In the rows, 128 means zero.
One turn moves every row onto another: examples first, then more rows asked
pibet: [134 152 154 138 104 104 107  88 154 141 146 148 124 141]
muze: [123 127 149 106 139 127 115 118 126 107 120 133  91 129]
Teniz: [165 150 131 103 113 103 111 112 125 133 159 146 121 157]
goziz: [158 118 158 135 131 130 103 145 121 123 123 129 100 136]
did: [107 122 148 130 130 124 131 114 125  86 146 134 124 142]
gavo: [119 144 153 124 131 124  99 146 108 111 122 144 124 129]
rof: [122 117 145 115 142 125 121 123 147 123 122 135  93 138]
Sas: [151 146 174 146 106 124 128 125 115 115 137 108 118 160]
Geva: [120 138 152 150 146 122 111 150 137 130 131 153 110 131]
vonu: [142 106 160 144 119 112 112 137 111  95 157 142 125 157]
dab: [167 165 144 120 110 119 115 108 115 130 151 162 126 138]
tato: [153 146 154 119  96  97  97 100 131 138 150 157 131 154]
sipap: [124 151 144 135 123 106 101 104 148 116 133 156 133 187]
Dudu: [116 130 157 112 130 104  86 138 113 108 132 157 116 141]
zeki: [146 141 178 151 103 116 124 120 119 118 140 109 114 165]
Pimo: [137 164 146 150 110 112 110  93 139 136 148 121 109 134]
Dipog: [133 141 145 121 150 126 110 154 126 115 132 160 116 130]
butod: [171 155 135 121 125 104 112 107 131 129 168 153 101 146]
Sali: [118 124 156 137 144 102  99 141 142 127 140 165 102 146]
domid: [167 153 152 142 117 109 108 104 151 138 157 161 116 139]
tezog: [143 138 159  97 128 107 133 106 138  96 152 135 103 167]
susul: [146 153 153 160 127 115  95 116 155 117 135 151 131 176]
Rebo: [144 106 160 138 123 116 103 142 122 137 126 135  96 153]
Tabi: [147 116 162 130 120 118  97 136  99 120 125 134  95 143]
Dazu: [143 168 143 148 143 125 107 108 154 100 137 157 121 161]
dafi: [111 115 149 111 132 114 115 114 126 121 124 140  87 146]
siv: [152 144 174 155 111 122 131 125 125 121 141 111 111 162]
rulog: [147 105 158 152 126 116 119 142 125 102 158 143 124 156]
Luses: [155 174 146 154 132 130 106 116 120 101 136 157 124 163]
mupa: [166 145 143 114 116  94  94 104 145 128 163 142 114 152]
tav: [151 112 156 143 126 123 117 143 114  93 155 140 129 149]
Nomo: [103 114 150 138 129 117 131 113 135  94 149 137 120 148]
kov: [147 142 155 101 135 114 141 111 143  99 154 137 103 164]
Dod: [142 136 159 106 133 105 136 106 148 102 155 138  99 168]
fasit: [104 127 165 141 126 101  88 135 124 124 130 150 110 143]
pena: [135 156 147 140 113 111  99 114 112 116 132 156 135 187]
genap: [132 170 138 129 129 122 112 104 112  99 134 162 126 172]
ler: [133 164 146 117  97 114 115  92 118 134 138 149 133 142]
nunu: [112 121 146 136 136 128 138 119 139  91 147 136 122 140]
Koraz: [136 169 135 140 109 120 126 102 119 142 144 125 116 139]
Gem: [131 160 142 131  98 111 108  97 133 140 140 115 129 143]
buvef: [148 172 145 139 117 126 125  96 138 133 146 153 118 126]

dab -> ler
goziz -> muze
Now these:
Sali -> Geva
vonu -> Nomo
Pimo -> butod
Dazu -> Luses
kov -> Sas

One turn moves every row onto another: examples first, then more rows asked
Malat: [109 117 148 138 121 146 135 115 122 137 108 111 166 118 100 153 131 118
 134 128 121 101 133 105]
Mema: [137 131 147 145 152 139 143 132 158 130 143 119 135 155 128 129 142 132
 118 104 135 150 120 147]
setir: [118 128 145 142 149 161 112 100 147 151 120 100 147 136 122 118 130 124
 124 108 151 143 110 127]
golo: [105  98 137 153 112 154 115 111 114 134 137  98 134 106 145 148 120 117
 147 115 153 125 143 138]
Getem: [123 125 129 148 107 159 107  92 126 110 112 117 109 108 117 152 134 125
 137 112 152 124 161 131]
Pufe: [114 135 143 135 128 147 125 125 111 141 123 121 112 133 126 152 144 116
 117 118  70 133 137 133]
vif: [129 134 164 138 110 162 131 111 131 139  96 110 166 139 131 148 151 133
  97  96 146 134 126 134]
kisu: [122 140 135 140 125 108 133 133 121 147 122 156 135 110 131 114 137 114
 113 116 122 155 160 146]
nime: [139 110 142 137 114 130 154 117  91 120 126  96 121 126 103 142 140 124
 147 117 136 141 154 137]
ros: [125 100 136 136 124 161 122 111 126 125 123  97 148 107 127 128 146 120
  98 128 157 107 133 139]
Doril: [150 138 129 146 145 167 109 114 135 131 121 103 125 136 122 133 138 124
 141  97 146 162 129 125]
Vises: [132 105 138 156 134 158 112 124 113 140 127 108 145 118 125 157 144 137
 119 109 162 111 169 119]
porer: [103 135 138 122 119 149 131 142 117 135 109 103 100 105 131 161 143 135
 129 110 163 133 126 146]
zot: [124 128 153  95 134 137 156 140 110 156 128 127 158 129 127 136 134 124
  97 123 146 139 146 143]
non: [113  86 138 147 117 142 136 113  99 143 129 116 119 111 122 141 123 117
 125 125 168 123 126 145]
dafas: [116 109 145 110 138 140 124 122 166 139 117 117 130 129 130 149 146 103
 149 114 100 140 139 115]
tef: [114 144 148 134 108 113 133 125 129 169 138 149 150 118 136 123 138 111
 110 138 133 124 156 140]
koril: [112 117 145 125 132 144 129 126 124 136 125 183 141 134 137 131 153 119
 123 115 110 133 134 144]
zura: [123 156 151 155 136 142 121 127 172 138 127 123 143 144 124 137 131 119
 139 113 121 153 136 139]
legu: [128 122 139 119  94 156 110 130 131 148 107 106 136 150 144 137 131 129
 111 134 144 113 153 108]
Fiv: [132 123 134 143 110 122 171 115 135 176 115 133 123 128 118 133 153 108
 116 105 130 126 134 132]
leloz: [142 120 145 123 118 145 150 125 133 140 152 151 112 121 130 130 154 120
 107 116 124 155 162 159]
nizum: [112 151 141 102 110 143 135 120 119 136 118 148 131 126 129 166 111 120
 147 114 121 152 155 126]
Niz: [126 143 151 140  98 146 129 105 120 114 108  99 131 128 144 150 125 134
 118  87 135 163 128 142]
ladud: [107 138 143 129 125 143 128 119 160 148 134 162 139 101 129 144 129 117
 102 120 104 131 145 127]
kura: [135 116 133 156 119 162  95 128 104 140 108 121 141 113 116 158 129 115
 123 132 135 118 164 112]
Vone: [126 112 149 117 151 114 143 127 152 149 122 100 115 125 111 133 157 118
 122 106 131 152 158 130]
giper: [126 134 134 122 129 137 133 132 104 126 148 168 117 125 139 161 152 130
 130 117 117 128 140 144]

giper -> kura
zot -> nime
Now these:
zura -> setir
porer -> Pufe
koril -> Vises
ros -> leloz
Niz -> dafas

One turn moves every row onto another: examples first, then more rows asked
zem: [119 122 127 121 143 125 121 147 125 108 140 131 153 140 130 107 119 104
 121 124 127 116 143 111 144 154 130 108 122 114 104 111 153 147 136 129
 135 123 134 119 112 124 144 152 127 132 100 130 129 148 167 154 123 139
 139 115 121 126  97]
Geran: [131 148 136 126 115 117 144 117 138 145 126 119 102 130 134 144 115 141
 133 109 129 119 102 141 122 116 128 135 139 169 135 117 134 138 138 109
 110 126 129 159 119 121 122 137 100 113 108 138  99 111 121 140 130 139
 140 123 125  92 147]
lavok: [150  88 121 110 141 128 114 116 118 128 128 135 138 123 110 120 150 137
 120 153 134 113 111 122 152 121 123 109  95 107 122 130 133 100 113 131
 146 128 122 126 149 123 141 131 141 116 147 115 137 144 115 104 124 122
 109 143 134 123 125]
Fupir: [154  87 119 112 134 122 109 125 119 127 124 134 142 129 114 118 143 139
 122 150 133 114 113 126 155 122 119 109  97 110 127 127 128 100 120 129
 150 145 116 134 148 142 137 120 136 120 148 113 147 141 110 113 128 114
 112 152 133 116 123]
sipi: [131 149 128 105 112 178 145 139 122 110 142 122 138 135 116 129 124 101
 132 141 130 135 135 120 118 128 132 135 117 117 151 145 114 146 132 158
 109 109 130 111 125 157 153  99 137 133 137 123 132 111 111 113 128 141
 125 138 126 153 130]
zage: [152  94 126 117 139 119 113 125 113 131 129 139 137 129 117 124 146 137
 119 141 130 108 113 127 157 127 114 103  85 115 122 134 127  94 112 130
 148 137 126 132 152 122 134 123 135 123 150 112 151 135 112 108 126 112
 117 138 128 119 127]
lasar: [129 152 131 101 128 170 129 139 137 113 140 125 141 137 124 133 128 103
 123 142 131 147 137 113 115 131 132 130 125 124 157 145  96 151 139 156
 120 117 136 106 134 156 145 111 136 132 129 121 128 111 116 122 122 147
 123 150 130 153 141]
Tok: [124 126 136 121 137 119 117 159 130 116 140 136 151 147 142 112 119 106
 118 115 130 117 147 116 146 166 138  98 125 116 109 109 146 145 142 127
 136 124 127 126 111 125 140 144 135 130  98 126 136 139 157 152 118 134
 147 115 126 123 104]
pidul: [124 148 133 104 114 163 145 130 137 110 136 129 142 132 118 126 118  97
 131 141 132 136 136 117 116 127 124 134 119 118 155 154 109 155 129 164
 114 104 134  98 128 150 145 106 134 135 136 115 132 113 116 110 115 142
 127 138 130 142 131]
kefa: [133 149 135 135 112 122 145 117 136 142 132 117  99 126 132 139 113 145
 134 116 130 131 100 150 119 120 128 132 138 166 133 112 129 134 129 109
 110 125 133 156 116 123 122 136 101 109 110 143  98 110 121 142 136 133
 142 120 123  95 148]
Binav: [142 144 133 152 137  92 145 117 136 149 110 127 116 120 122 138 120 140
 109 103 122 120 111 141 121 100 128 122 154 156 138 129 118 115 127 111
 106 147 118 155 124 116 103 114 105 109 133 138 110 128 127 138 127 130
 132 115 128 116 137]
Buvi: [117 124 129 133 141 122 130 151 121 122 129 132 150 141 138 108 122 109
 130 117 130 122 144 118 139 165 127 109 128 113 106 102 154 146 132 123
 133 123 136 124 107 124 144 155 135 135  98 130 130 139 162 151 118 135
 152 125 127 119 109]
Volib: [136 150 121 105 128 168 135 127 133 110 137 127 149 127 119 126 125 102
 127 146 137 137 132 115 112 132 129 131 123 121 149 144 104 154 135 165
 106 104 133  99 130 149 151 105 137 128 131 117 126 120 119 116 119 144
 123 139 127 153 139]
Nol: [131 137 133 129 113 115 124 111 137 141 128 122  84 117 136 133 110 157
 137 123 126 123 123 127  94 107 137 124 142 156 145 138 121 136 123 110
 101 140 124 151 128 134  96 109 107 116 139 122 108 117 134 134 143 137
 131 119 122 106 132]
Movu: [142 140 127 152 133  92 144 118 139 152 118 123 121 123 120 140 120 146
 111 108 120 122 115 146 120  99 126 120 152 159 133 128 116 108 122 111
 104 140 112 154 115 122 111 115 109 105 125 140 109 131 128 143 136 132
 137 114 127 127 140]
raf: [156  95 118 116 141 118 119 121 109 135 120 132 133 123 111 114 155 140
 131 144 132 111 121 130 145 119 113 111  96 104 129 133 133  96 105 129
 149 144 123 128 146 132 139 128 143 119 152 126 142 140 116 111 130 116
 113 152 133 125 132]
Supa: [127 151 125 109 120 169 140 128 136 118 133 127 135 123 128 131 129 103
 140 139 133 140 145 113 109 137 124 133 121 123 160 144 105 148 129 159
 112 119 142  95 130 150 150 113 137 132 133 117 128 110 120 121 120 147
 131 146 125 153 141]
vitog: [130 152 134 131 113 121 143 115 136 146 135 120 103 131 137 148 114 151
 132 114 124 129 102 141 121 117 131 132 137 169 131 110 129 133 131 109
 106 117 127 158 118 127 124 139 104 106 106 137 102 113 118 141 137 134
 142 123 126  96 146]
Ditis: [144  93 128 108 136 119 116 119 110 128 122 139 130 122 102 113 151 128
 120 143 139 118 112 130 153 118 123  99  88 102 126 136 134 103 109 136
 148 128 121 129 151 122 138 126 133 124 153 123 143 136 119 111 131 113
 110 145 136 120 123]
pife: [130 137 129 137 110 114 127 114 137 145 133 122  84 109 142 134 112 159
 126 128 132 136 121 134  94 110 134 131 140 153 145 136 119 129 114 106
  99 143 125 148 126 132 101 113 110 119 136 125 104 121 134 139 141 138
 131 111 124 112 134]
Sep: [118 129 139 127 141 120 120 162 120 118 142 128 150 149 130 111 123 106
 117 117 127 120 149 117 141 158 130 108 121 120 104 116 145 151 139 122
 136 120 135 125 116 124 135 155 126 147  97 130 137 129 158 157 128 139
 144 115 121 125 109]
kiz: [127 136 128 130 113 114 124 111 141 141 131 124  84 115 140 137 113 164
 129 128 124 132 125 125  97 105 137 124 137 159 143 134 117 131 117 111
  98 140 124 150 125 139 105 113 105 116 137 124 109 121 128 141 145 137
 133 112 120 115 129]
Zal: [144  94 121 113 132 128 118 127 105 120 125 138 128 124 109 123 154 139
 113 137 137 120 115 126 156 126 126 100  89 102 117 128 134 104 104 126
 139 134 121 138 140 129 139 115 140 124 154 114 140 141 114 103 130 118
 113 144 137 130 115]
fuzok: [108 123 134 118 135 128 136 159 120 111 139 134 154 149 130 107 123 102
 116 115 123 120 145 124 146 153 138 105 120 111 102 107 156 139 129 123
 132 127 135 125 110 128 145 141 124 139  99 127 125 142 153 151 126 149
 141 111 120 134 102]
bubog: [137 145 127 157 131  94 145 117 142 150 121 123 115 119 123 136 118 139
 114 109 120 126 112 153 121 104 120 125 151 159 135 130 116 109 121 109
 111 144 119 154 117 119 108 117 109 109 132 144 105 131 130 139 131 134
 137 113 132 123 136]
Favev: [109 121 135 121 135 119 134 156 118 114 139 134 155 149 128 106 115 104
 119 114 133 123 136 116 141 153 129 110 123 104 109 115 154 147 135 125
 131 119 133 120 117 120 141 148 123 143  98 124 124 144 161 155 120 133
 140 119 123 120 105]
Lodag: [127 148 128 108 124 173 134 132 126 123 133 121 148 130 120 128 119 101
 129 141 130 141 132 115 113 132 125 134 118 125 151 150  94 149 137 158
 111 116 130 106 134 160 140 105 136 144 135 109 133 108 115 118 122 138
 128 137 128 148 140]

Sep -> Lodag
zem -> Volib
Ditis -> Favev
Now these:
Buvi -> Supa
lasar -> Fupir
sipi -> Zal
Movu -> vitog
kefa -> pife
Geran -> Nol

